In the data rows, zero lies at 4.5, halfway between 4 and 5.
Some points, each followed by its number:
[4 7 2 6 3 3 4 6 7 5 2 5] 0
[5 7 4 3 6 2 3 2 6 7 4 5] 1
[6 6 7 4 3 2 5 5 3 4 7 2] 2
[6 4 3 2 5 4 7 3 2 5 6 7] 3
[3 2 7 6 3 7 5 4 2 6 4 5] 4
[7 2 6 4 2 7 5 3 3 4 6 5] 5
[5 2 7 4 6 6 5 3 2 4 7 3] 6
[5 3 4 5 2 7 3 6 7 2 6 4] 7
[3 2 4 7 5 7 2 4 6 6 3 5] 8
[5 7 4 3 2 2 7 6 4 3 5 6] 9
[6 3 7 5 2 4 5 4 6 3 7 2] 10
[3 2 6 4 7 3 4 5 2 7 5 6] 11
[6 6 7 4 3 2 5 3 4 5 7 2] 12
[4 6 2 4 2 5 7 7 3 3 5 6] 13
[5 4 6 4 7 3 6 3 2 5 7 2] 14
[5 2 6 7 3 7 3 4 6 5 2 4] 15
[6 7 3 3 2 4 7 5 5 2 4 6] 16
[7 2 6 4 5 7 3 3 4 5 6 2] 17
[7 6 5 4 3 2 3 4 6 7 5 2] 18
[4 7 3 3 2 4 7 5 6 2 5 6] 19
[5 5 2 3 4 7 4 3 6 2 7 6] 20
[4 3 7 5 5 4 6 2 2 6 7 3] 21
[6 2 6 4 7 3 3 5 2 7 4 5] 22
[4 5 2 7 3 6 3 4 7 6 2 5] 23
[7 4 5 2 7 2 6 3 3 4 5 6] 24
[4 7 3 3 2 5 7 4 5 2 6 6] 25
[3 2 4 6 7 7 3 5 4 5 2 6] 26
[3 2 6 4 7 7 6 5 2 5 3 4] 27
[6 6 5 5 2 3 4 2 7 4 7 3] 28
[4 6 5 4 7 2 6 5 3 3 7 2] 29
[4 2 5 5 6 7 3 4 3 6 2 7] 30
[3 2 6 7 4 7 4 3 2 5 5 6] 31
[3 5 2 6 3 6 4 5 7 4 2 7] 32
[3 2 5 7 6 7 2 4 3 4 6 5] 33
[3 4 3 6 2 6 2 4 5 7 7 5] 34
[2 3 3 6 2 7 4 6 5 5 4 7] 35
[5 3 2 7 3 7 4 4 6 5 2 6] 36
[2 4 3 5 7 6 3 4 7 5 2 6] 37
[5 2 6 6 5 7 2 3 7 4 3 4] 38
[5 6 3 4 2 7 6 5 4 3 2 7] 39
[2 5 3 5 7 3 4 7 6 4 2 6] 40
[3 2 7 6 5 7 2 3 4 5 6 4] 41
[6 7 4 2 3 2 7 5 3 6 4 5] 42
[5 2 6 6 5 7 3 2 3 4 7 4] 43
[2 2 3 6 3 7 4 5 6 5 4 7] 44
[4 2 3 5 6 7 3 4 6 5 2 7] 45
[5 2 7 5 2 6 4 3 3 6 7 4] 46
[6 5 4 5 7 3 2 4 7 6 2 3] 47
[5 7 3 3 4 2 7 6 5 2 4 6] 48
[7 5 7 4 2 4 5 6 3 6 3 2] 49
[5 6 5 2 4 3 7 4 2 3 7 6] 50
New points follow, each followed by the numbers of its three nearest points above by angle, nearest first.
[5 7 6 3 5 2 4 3 4 6 7 2] 12 2 18
[6 4 4 6 7 7 5 5 2 3 2 3] 27 26 30
[3 7 3 4 4 2 5 6 7 5 2 6] 0 40 48
[3 5 7 6 2 7 6 4 2 3 5 4] 4 31 46
[6 7 3 2 6 2 7 5 4 3 4 5] 48 42 9
[4 7 4 5 2 2 5 6 6 7 3 3] 0 18 42
[4 6 2 5 3 5 3 6 7 4 2 7] 32 0 23
[5 6 4 4 7 2 3 5 7 6 3 2] 47 1 18
[4 2 6 5 5 7 6 4 2 3 7 3] 6 43 21
[6 4 7 6 7 3 4 3 2 5 5 2] 14 21 6
[6 3 5 5 6 7 4 2 7 3 2 4] 38 15 45
